A: rows in 3 groups, each row roughly a mix of its group's directions
A (108 x 10)
[[  7   9  -5 -51 -29 -30   0  12  -8  12]
 [-23  10  -9  18  -2 -15 -42  -2 -37  22]
 [ 16  32   2   6 -25 -19  36 -22 -21  17]
 [-15  -2 -13  31   8 -15 -34  -9 -41  18]
 [ -8   8 -15  32  10 -17  16 -15  50  -7]
 [ -1 -11  -2 -24  -3  40  36  25  10 -23]
 [ 29  12  25 -39 -30 -19  18  -8 -10   1]
 [-48  29  -3  23  26  11 -13  -9 -10   4]
 [-11  14  -8  49  14   9 -29 -10 -29   1]
 [ 14  -3  31  12 -27 -29   3 -18 -30  27]
 [-20 -20 -27 -13  15  10 -44  17   7 -24]
 [ 14   5  23  44 -12  10  -8 -26 -33  -8]
 [  3  28 -22 -37   6   6 -33 -22 -11 -20]
 [ 28   2 -26 -38 -23 -17  23   0   8 -24]
 [ -8  34   8  21 -25 -17  26 -28 -11  24]
 [-30  -7 -24  21  18 -19 -44  -7  12  -3]
 [ -7 -22  18 -35  -1  31  11  36  13 -11]
 [ -9  19  25 -21 -46  -9  14  15   7  27]
 [-10 -11  11 -42 -11  29  -8  22 -17 -30]
 [-10   3 -15 -51  21   3 -30  16  -2 -15]
 [ 15  -8  28   2 -34  11  49   4   3   3]
 [ -8 -14  26  24  26  30 -31  15 -16 -19]
 [  9  13  -1 -32   4 -35  -7 -27  37 -15]
 [-29 -10 -15  46  20  -2 -17   2 -17  24]
 [-31 -19  14  49   0  -4  12  11 -15  22]
 [ 33 -37  11 -34   7  16   1  14   5 -23]
 [-25  45 -25  13   0 -17 -14 -29   5   6]
 [ 21  30   9   0 -37   2  39  -6 -20   2]
 [ 26  10  19 -41 -36 -10  25   4   5  -3]
 [ -4  12  -9   6 -36 -14  37  13  30  26]
 [ 18 -16  35 -20 -28   4  11  22 -32  12]
 [ -6  18 -14 -12 -29 -47 -10 -16  -7  26]
 [-30  -3  11  38  35   2 -31  11  -1  -4]
 [  7 -18  14  -6 -34 -28   5  12 -32  34]
 [-33 -21 -19  32  34  -1  -2   7  15  22]
 [ -1 -43   0  -8  19   1 -42  28   7   4]
 [ 19 -30  19  18  34  24 -18   9  -6 -27]
 [ -9  -1  -4  25  31  45   4   5  24 -24]
 [-18 -19  -7  18  18  18  20  15  46 -21]
 [ 18   5  36 -12 -34 -24  10  -5 -24  26]
 [-17  35  -9  18 -12 -16  37 -24  11  22]
 [ 13  -5  37  -4 -35 -18  21   7 -29  20]
 [-22 -17   8  47  25  15  12  24  -9  14]
 [  4   1  27 -35 -25  23  33  25   1   3]
 [-32   8 -42  25  17  -8 -31   3   7   8]
 [ -9  25  20  34 -12  -1  28 -24 -26  21]
 [  4  29  16  31 -14  38   0 -10  16 -28]
 [ 14 -31  11  32  41  -4 -21   0 -16 -10]
 [  4   1 -35 -15  12 -42 -35 -13 -11   1]
 [-12   3  17  23 -19  -6 -24  -8 -49  20]
 [ 24  27 -24 -34  -2  -5  22 -19  23 -20]
 [ 23  -3  33   0 -38  -9  36  -5 -10  14]
 [ 13   6  16 -14 -15  -7 -46  -5 -40  13]
 [-12  16   3  16 -27 -48  -3  -7   0  33]
 [ 17   1  43   9 -30 -19  22 -11  -5  28]
 [  2  20   0  54  14 -16   2 -32  -4   5]
 [ 22   8  23   5 -23 -37  30 -14  -2  26]
 [ -9 -33 -15   0  42 -16 -32  20   5  -5]
 [ 43 -38  31 -14   6  -2   1   0  -2 -18]
 [ 16   3  37 -44   7   5 -31 -15  -1  -5]
 [ -5 -29  15 -13  13  37  20  29  20 -19]
 [ -1   5  -9  52 -16 -23   9 -12  -6  33]
 [ 12   4   6  -9   9  35  16  -1  36 -42]
 [-13   3   8 -43 -38   3  16  25  17  11]
 [ 12  15  35  15 -36 -18  30 -15   4  15]
 [ 31 -14  -6 -38   2   7  20  17  34 -17]
 [  3 -32   0 -29   0  23 -26  37 -10 -15]
 [ -4 -46  18  11  15   6 -29  31   9  10]
 [-33  15  -7 -27   9  13 -29 -18   0 -36]
 [ 42 -38  21   6   8 -12 -16  -4 -26  -7]
 [ 32  22 -12 -42 -18  -6  29  -8  -1 -11]
 [  4   3  -5 -63  -4   3   4  22  11 -13]
 [ 36  20  -3 -20 -30 -11  19 -35   9  -8]
 [-17  -4  13 -14  23  32 -39  -1 -34   0]
 [  4  23  17  24 -11  -5  52 -19   4  13]
 [ 40   6  10 -11 -37 -12  19 -19 -17 -21]
 [  4   6  12 -46   9   7   7   9  44 -16]
 [ -8 -20   8  35  31  24 -27  20 -18  -9]
 [-11   1 -35 -42  13 -18 -21   3  27  -8]
 [-20  -5 -27 -28  25 -17 -35  16 -16  13]
 [ 11  28 -43 -17   5   0  13 -17  26 -25]
 [-12 -11 -10 -40  19  24  -9  21  28 -24]
 [ -1  -9   3 -50 -14  37   8  19 -13  -9]
 [-33   2 -34  23  16 -18 -35  -2   3  15]
 [ 35  16 -16 -41  -3  -2  26  -7  21 -15]
 [ 30  14   4 -47 -31  -7  19   7   0 -13]
 [ 20 -27  21  22  14  38  17  11 -25  -9]
 [ -2  -6 -19 -18  39  20   2   9  37 -26]
 [-24  -3   6  45  -3 -32  15 -11  -9  28]
 [-37 -11  11  39   9  34  10   7  19   3]
 [-17  21 -27  22  19 -17 -36 -30  -6   9]
 [-19  23 -18 -15 -31 -39  -2  -7   0  30]
 [-13  21 -31 -12  -4 -10 -35 -15 -40  -1]
 [-11  -7 -17  37  21   8 -31  -9 -39  -3]
 [-25  28 -22  -5 -18 -38   0 -15  -6  31]
 [ 28  16  14 -13 -43 -20  21  -2 -25  11]
 [-41  11 -16  31  29  15 -11  17  17   0]
 [-23   4  21  58  -3   5  -9  -6  -9  16]
 [ 21 -39 -12 -14  24 -10 -34  18   8 -17]
 [-11   9  17 -39   0  38 -16  16  -1 -30]
 [ 17   9  11 -16 -35 -30  26 -24 -16  22]
 [  0   3 -24 -36   4 -26  14  -6  45  -3]
 [-45  26   1 -18  -7 -18 -32   6  17   6]
 [ 16   1   8  13 -21  -8 -12   7 -50  33]
 [ 38   4  36 -21 -10  22  26  -1  -6 -19]
 [-30 -17 -21  25  33   6 -17   4  33 -11]
 [  4  28  18 -35 -19  22   9 -12 -35 -13]
 [-36 -15  19  -9   7   4  16  18  41  23]]

one row of each group, then the others: which group is each in?
[ -7  31 -23  -9 -33 -11  33 -16   0  25]
(86)
[-20  18  -9  15 -32 -14 -30  -1 -37  17]
(119)
[-10 -35   8  13  35  27 -21  22  20   2]
(129)

[ -5 -17   0 -40  -3  20  -8  22  20 -40]
(129)
[-10  10  25  -6 -40 -20   8   9 -13  41]
(119)
[ 31 -19 -17 -10   8 -22   5  -1 -50   9]
(119)
[-17   9  -7  28  -6 -15  56 -10  13   4]
(129)
[ 11  13  10 -14 -39 -28  33 -17   2  23]
(86)
[-17 -26  13  25  -7 -25 -34  13 -22  25]
(129)
[-25 -11 -17  18   7  39  29  29  12   2]
(119)
[-14 -20  14  -5  13 -40 -42 -10   0  19]
(129)
[-27 -15 -24  -7  30  16 -29   7  23 -26]
(129)
[-33   6   5  29  29  10 -38  14  11 -11]
(86)
[  7 -20  11  17  13  13  25  15  52  -8]
(129)
